128 stands for zero in the data rows.
Here is a table of points, one per row:
[160 186 146 110 143 178 120  45  98 153 140 213 152  74 120 150 158  82
 112  98 189 121 173 122 113 145 205 138  72 120 174 101]
[103 128 158  93 136 196 152 137 105  95 148 125 206 117 207 122 126 101
  73  90 151 133 112 147 125 114 169 188 108  34 182  90]
[ 73 110 162 101 141 171 157 146  82 142 139 187 134 144 186 160 147  89
  89  69 107  88 149 100 125 102 176 123 104  57 179  97]
[ 82 122 160  61  96 206 130 168  60 107 197 125 170 113 211 130  97  90
  90  75  95 156  69 143 101 134 125 138 114  74 198 150]
[ 92  98 111 155 123 190 139 182  99 107 137 174 221 125 145  98 131  65
 130  90  97 116  37 124 147 123 122 101 159  75 195 140]
[109  94  57 171 156 110 149 112 177 136 156 158  95 174  86  94 190 132
 117 113 157 140  62 116  61 117  60  61 137 110 185 127]
[ 99 123 103 152 110 156  93 182 180 120 229 105 211  62 173  73  78  57
 150 167 108 166  43 199  94  51  90  78 158 100 176  82]
[ 70  77 121 203 249 147 132 125 117 104 134  79 143 182 159  41 148 143
  67 221 116  72 202 147  72 160 166  82 143  55 195  69]
[ 69  90 116 204 177 132 119 148 129 139 143 112 138 116 165  80 154 128
 124 140 104 114 153 162  64 147 168  76 134  71 171  97]
[ 67 114  66 183 227 163 107  95 123 132 150 127 111 127 142  97 153 163
 170 145 161 106 176 144  94 142 170 115 123 100 112 128]
[ 32  90 141 127 167 160  80 131 165 136 116 133  82 132 180 213 164 168
 124 123  88 139 180 182 113 168 160 145 172  19  96 185]
[118  76 139 141 135 150  80 112 119 191 135 156 191 151 145  83 127 126
 145 184 109 112 113 166 100  81 200 132 118 206  97 171]
[ 94  80 159 147 141 165 115 138  79 123 123 147 195 130 175 108 143 170
 156 183 121 160 178 123 126  83 158 117 131 201 119 185]
[ 86 152 174  88 146 203  92 168 156 112 179 153 155 147 139 133 146 133
 190 165 110 181 155 189 168  98 173 125 113 109  89 190]
[105  93 127 119 155 133  70  94 180 133 159 171 204 156 161  93 105 158
 118 169 119 147 133 168 160 106 182 103  94 184 119 159]
[132  90 137 171 140 162  74  84 193  98 150 197 141 141 140 104 131 130
 151 124 101 134 125 183 133 105 169 140 116 110 136 164]
[102  81 173 152 183  85  97 112 180 120 103 150 149 106 175  91 152 192
  94 123 106 150 103 142 146 125 145 116 116 120 138 198]
[177 108 153 138 156 182  90  89 161 132  83 152 208 160 141  67  44 170
 170 176 131 157  48  67 149  85 164 140 106 214 104 165]
[113  80 151  51 122 200  88 137 168 140 143 202  79 123 121  94 173 253
  83 120 104 126 142  96 167  91 112 149 127 109  66 175]
[135 115 152 105 181 139  74 174 129 131 115 184 112 126  80 159 114 125
  93  96  99 163  63 118  78  75 118 134  95 176  79 137]
[142 164 133  92 193 148 118 186  93 150 102 186  60 230 114 128 103 136
  55 109 110 197 118 149 109  97 108 117 118 147  92 124]
[167 153 142 122 130 106  93 153  54 115 108 165 136 155  97 102 118 165
 144 191  97 126 178 178 140  87  82 122 107 129  89 111]
[179 142  88 135 172 113 119 204 116 161 125 184 132 103  89 108  66 108
 116 139 134 138  98 111 120  67  77 117 107 119  50 107]
[164 161 138 180 192  82 137 171  71 157 138 156 117 118 111 127 100  89
 140 153 194 146 149 187 111 112  93  83 131  90 118 164]
[145 137 136 127 188 134 103 142 121 134  97 193 138 165 153 121  97  89
 134 143 232 172 136 118 167  73  85  80 142  74  92 104]
[119 136 123 112 158 149 126  79 118 174  93 144 115 161 120 117 146 122
  88 138 166 131 109 156 120  86 108 137 153 116 112 126]
[144  80 138 106 119 184  99  40 109 103  92 185 112 138 124  70 156 110
 100  83 155 105 146 117 139 164 134 146 108 107 122 102]
[165 213 120  81 175 170 150  57  14 171 174 222  78  96 141 156 126  62
 120  81 136  49 135 145 169  91 165  94  64 112 179 116]
[115 134  89  36 101 167 123  97 102 100 157  77 131  91  94 138 152 129
 145 141 118 100  92 120  59 111 138 125 134 121 150 115]
[ 63 228 126  70  56 116 109  34  95 166 155 110 184 142 114  33 153 124
 159  70 131 129 145  43 110 106  87  88 120 104 131 212]
[ 89 120  62 112 118 151 192 110  98 134 156 119  97 164  98 114 129 165
 132 148  89 148 114  44 140  90 128  89 156  73 187 104]
[124 174 120  78  56 150 184  44 152 117 182 102 181 153  97 103 116 166
 121 133  67 162 135  79  87 104 142  42 207  72 165  77]
[119 169  97 155 119 108 200  76 140 135 109 189 101 171 123  94 108 117
 155 129  76 156  94  23 144 102 138 106 123  91 135 157]
[133 142  99  86 131  72 155 128 106  95 133 134  86 139 103 103  73 160
 169 130  69 105  65  91 116 135 136  87  94 111 171 164]
[115 167 130 125  85  91 162 128 157 160 113 195 153 142 126 127 112 140
 177 101  60 125  71  90 103 147 116 111 149 108 154 162]
[133 103 134 100  98 116 135 131 137 152 118 135 122 142 146 109 118 168
 190 147 130 121 131 124 146 160  82 160 130  87 137 123]
[107 117 101 123 129 117 194 143 149 143 111 148  94 158 121 119 146 150
 180 179  78 150  86 139 154 142 138 110 125 173 109 111]
[ 95 154 158 159 106 123 154 130 162 177 123 132  77 130 177 159  93 148
 114 191 116 106 142 126 123 158 124  76 130 121  86  95]
[ 64 134  97 138 134 127 142 155  80 169 138 135  83 122 142 146 138 149
 188 173 140 102 115 144 139 138 234 153 161 137  72 113]
[104 192 138 105 147 109 125 124  98 115 132 139 118 126 139 113 149 168
 218 151 144  58 133 118 131 102 130 155 199 143  98  91]
[ 52 214  94 154 157 102  70 176  90 126 131 166 131 159 105 119 216  99
 198 109 141  78 149  58 144 129  77 126 169 206 136 105]
[118 175 138 159  90 151  68 111 137 144 128 137  93 110 116 156 131 164
 139 112 100  93 110 145 156 188 120 120 145 176 142 105]
[194 177 129 133 134 146 112 133 140 181  84  88 145 175 122 136 148 168
 168  95 122 147 118 161 105 129 117 130 163 131 111 106]
[109 233 115 134 122 102  97 128 143 144 118 151 108 125 128 109 161 188
 164  98 121 172 114 123 131 139 181 158 136 114  97  98]
[183 126 120 169 115 143  89  95 101 205 142  91 115 130  99 130 147 144
 143 100  85 133 163 143 157 148  91 138 155  86 107 142]
[138 161  96 125 123 105  80 130  83 196 121 120 115 142 143 152 158 117
 153 141 110 120 134 155 135 158 114 162 181  88  87 161]
[144 149  99 171 122 144  98 103 116 155 125  89  91 151 127 195 175 121
 176  80 103 169 109 160 189 148 114 102 139  88  96 137]
[155 165 122 119 195 137  64 148  67 142 187 110 130 147 108 181 121 122
 166  99 136 159 134  97 171 169 114  96 194 147 166 147]
[170 149 158 113 137  91  51 155 110 220 211  99 159 158 113 168 148 139
 131  86 153 176 156 125 144 139 125 128 154 166 141 131]
[197 118 143 103 164 111  63 148 105 127 141 106 210 167  65 180 145 164
 161  81 120 140 152 113 133 129  93  77 136 169 170 131]
[143  97 177  93 212 123  95 137 219 179 142  89 178 133 102 180 117 116
 140 107 105 156 149  88 147 141 113 115 154 165 159 142]
[133  65 158 140 203 118 133  98 163 154 167 120 193 159 102 138 149 107
 102 118  77  99 147  96 161 213  88 122 140 123 105 108]
[126  70 143  81 224 145 118 108 150 115 146 129  93 111 165 149 174 152
 118 102 101 101  92 118 145 162  87  80 197 151 122 139]
[135  71 178 139 163 147  90 107 192 106 173 105 130 127 150 145 134 137
 129  86 127  95  93 102 152 114  79  84 123 159 127 140]
[167 202 113  97  93 120 173 213 106 105 167 168  60 188 109 139 204 190
 111 251 161  58 108  71  47 139 169 114  92 111 182 128]
[151 205 113 100  64 123  67  98 179  82 149 101 153 163 112 115 173  91
 121 184 211 138 119  73  96 127 129  84 105  76 103 175]
[141 199 118 110 126 141 123 111 120 134  95 143 144  91 129 163 255 167
 136 151 167 151 103 146 167 131 194 138 106  90  75 125]
[127 132 167 130 118 136 118 134 135 100 133 107 124 141  86 152 155 149
 122 223 203 197 153  77 101 163 132 145 116 114 134 108]
[135 127 179  80 106 172  73 121 139 109 130 149  89  33 108 132 170 133
 124 159 125 182 155 104 134 105  74 118  95 152  81 129]
[120 115 209 122  99 120 103 143 105  89 102 103  96  67  83 101 186 126
 118 207 161 255 173 129 134 171 103 127 108 101  72 125]
[179 124 224 140 145 106 118 104 160 122  97  84 107  94 115  87 135 129
 140 201 125 129 138  90 111  84 172 193  99 133  83 100]
[130 123 140 125 112 134  96 149 112 145  99  78 121 110 104 148 168 133
 113 179 175 172 102  81 139 113  85 137  90 127 134 113]
[135  86 142 116  97 163 133 120 126 153 158 133 113  89 106 131 101 127
 110 134 158 123 124 140 112 174 111 122 120 190 144  75]
[ 88  96 170 137 116 121 117 116 153 131 151  81 113 128 111 171 127 145
  99 130 125 109 120 142 158  99  68 160 123 152 171  77]
[155 121 105 137 116 111  98 111 117 128 177 110  90 156 155 127 140  90
 130 130 100 146 138 162  95 126  82 133  94 136 131  91]
[121  84  95  96 117  95 163 135 141 131 142 116 147 100 139 132 126 134
 147 107 133 132 159 147 130 135  82 162 100 135 189  99]
[126  89  96 151  99 103 154 143 153  91 188  93 104 146 144 145  88 148
 100 101 162 127 135 123 165 129 138 166 131 173 119 103]
[112  96 140 165  70 109 141 138 111 100 128 124 111 178 126 119 113 107
  91 124 147 123 129 119 149 135 140 148 123 169 145 114]
[ 92  81 139 111  86  81 111 115 104  96  86 116 122 144 131 115  96 101
 149  94 157 105 135 155 135 124 134 133  90 146 132 125]
[ 89  94 123  94 118 100 116 115 159 139  71 115 148 131 113 139  74  85
 136 116 135 112 145 138 117 126 129 147  79 118 156  84]
[126 121  91 130 143 119 130 137 147 181 116 114  97  91 147  82 104  88
 138 110 158 100 105 136 121 157 130 135 103 117 104  76]
[122 118 136 128 119  96 179  99 108 109 117 117 104 120 121 134 117 104
 142 109 111 179 138 159 111 117 137 137 106 157 141 130]
[135 143 120 162  81 106 110 115 148 149 102 107 114 118 138 111  92 135
 111  99 111 124 115 140 109 133 124 138 124 143 154  96]
[114 130 114 132 101 130 163 140 155 121 133 113  91 139 109  79  88 107
 117 128 117  88 148 138 119 120 116 191 150 162 134 124]
[146 141 130 131 104  92 113 125 145  96 112  74  92 119 114 123  73  96
 155  77 134 115 125 141 120  82 149 141 141 127 169 114]
[117 120 114 186  92  86 131 105 115  73 116 121 135  93 138 177  88 150
 147  99 146 110 127 129 127 132 123 173 146 140 156 115]
[134 123 127 195 101  80 115 158 145  70 123 100 140 119 126 194  99 122
 101 134  97  99 151 105 151 114 164 131 153 143 165 129]
[100 158 165 180 133 109 153 140  99  84 128  87 125 123  78 169  61 153
 141  89 153 122 112 122  96 131 146 136 140 130 154 119]
[115 144 133 157 108 119 137 117 136  94 109  98 140 112 112 175  88 113
 104 120 151  80 115 135 113 150 110 148 194 130 112 143]
[117 118 135 158 116 101 166 121 108  79 123 117 129 131  92 153 112 144
  89 113 131  96 103 131 103 139 118 144 154 148  88 126]
[139 126 115 116  93  92 140 178 152  97  96 118 131 122 108 107 138 133
 100 102 138 113 162 172 117 140 146 110 176 166 110 134]
[104 225 108  58 112 153 181 159  69 127 129  87 166  81 128 153 106 113
 152 138  82  81 189 133 122 171 157 106  89 102 106 165]
[172 168 156 119 148 136 186 126  81 109 122  94 110 104 135 135 125  96
 153 155  96  96 112 177 157 137 146 146  60 108 119 174]
[215 146 150 138 167 135 222 136  64 138 137  93  97 108 209  96 122 109
 157 109 144 121 126 129 152 118 143 110  75 103 125 119]
[165 130 165 155 121 138 142  72 106 145 110  95  94  84 175 162 159  65
 157 170 145 148 163 103 103  87 139 142  90 182  77 141]
[147 137 132 125 128 135 151 111  73 106 113  81 147  68 149 154 146 107
 103 153 114 114 129  84 174 159 124 116  79 142  89 134]
[149 118 106 153  83 163 160 140 133 102 109  96 138 100 107 158 124 145
  75 112  91 115 160  86 172 173  94  99  97 164 129 171]
[148 108  99 112 131 108 190 142 140 103 154 149 147 102 163 149 131 113
 145 103 123 147 132 138 132 134  98  87  68 172  93 109]
[159 109 136 157  93 107 193 147 144 127 158 119  89 145 108 100 117 128
 110 114 143 125  95 168 178 142 136 140  78 153 127 125]
[190  88 132 163 119 100 161 132 143 130 130 134 130 126 180 140 133 113
 143 109 138 120 100 124 105 166 114 128  83 138 102 120]
Along one direction, these points spread out more than along any other. Take the direction at right angles to it along which they spread out most. Go by this last direction. How far along it is each point below, from 0 to 99? 50 is the average, and the first point above lies past it. One standard deviation of the points above along it is 16.
[169 131 142 131 143 114 164 145 179 126 109 145 122 156 140 150 127 137
 113 135 152 120 122  98 139 175 100 181 109 124 120 110] 53
[182 141  83 107 130 144 165 147 185 103  92 134 117 148 154 134 117 154
 135 168 142 119 119 152 103 180 105 129 117 153 140 119] 53
[171 127  83 154 110 145 150 137 133 101 104 110 120 144 141 164 129 155
  90 139 115 138 133 122 158 110  77 159 126 152 123 132] 53
[129 103 128 120 126 130 190 115 165 117  87 135 137 136  86 140 133 112
 115 122 131 106 140 179  76 134 140 144 127 124  98 117] 48
[117 124  87  89 108 130 124 148 124 100 116 121 106 141  94 111 131  86
  72 120 122 116 148 169 145 145 115 168 151 152 135 143] 52
[149 113 149  97 147  86 160 130 144 119 110 109 122 152 152 100  94 111
 114 112 128 137  97 138 118 157 127 218 169 149 112 125] 45
[121 110  91 139  95 120 145 152 115 126  91 100 135 119 143 135 108 129
 110 112 145 105 141 141 167  96 109 116 157 147 116 133] 49
[106 103 116 117  97  83 127 134  90 146 102  97 136  90 112 158 118 167
  91 113 139 111  96 140 108 125 122 139 118 104 130 120] 54
[127 118 114 118  82 104 127 153 154 130  92 127 125 102 100  94 113  92
  93 105 141 128 144 149 148 157 118 153 168 118 143 122] 49
[121 131 138 157  82  96 141 147 124 104  93 128 142  88 128 130  94 144
  78  97 167 142 186 159 107 148 130 139 166 162 165 140] 48
[113  82  80 143  92  88 117 137 156 117  89 118 138  95  91 139 129 101
  78 100 143 117 118 145 127 147 163 134 150 137 110 133] 43
[138 102  95 146  99 106 174 161 188 111  88 116 132 139 123 154 107 109
 105 140 142 125 153 156 143 104 120 164 125 156 140 170] 44
[165  72 109 116  74 111 128 127 136 132  85 148 115 113  99 118 109  75
 115 123 134 135 167 109 124 127 197 160 157 112 147 160] 52
[113 114  92 137 125 110 140 137 167 105 110 116 108 112 111 127  83 107
 156 103 118 134 164 112 138 122 134 163 160 119 108 131] 48
[137 127 150 152 103 106 154 112 159 133 108 103 123  92 132 103 110  94
 106 103 140 102 136 102 135 105 136 155 178 130 125 177] 50
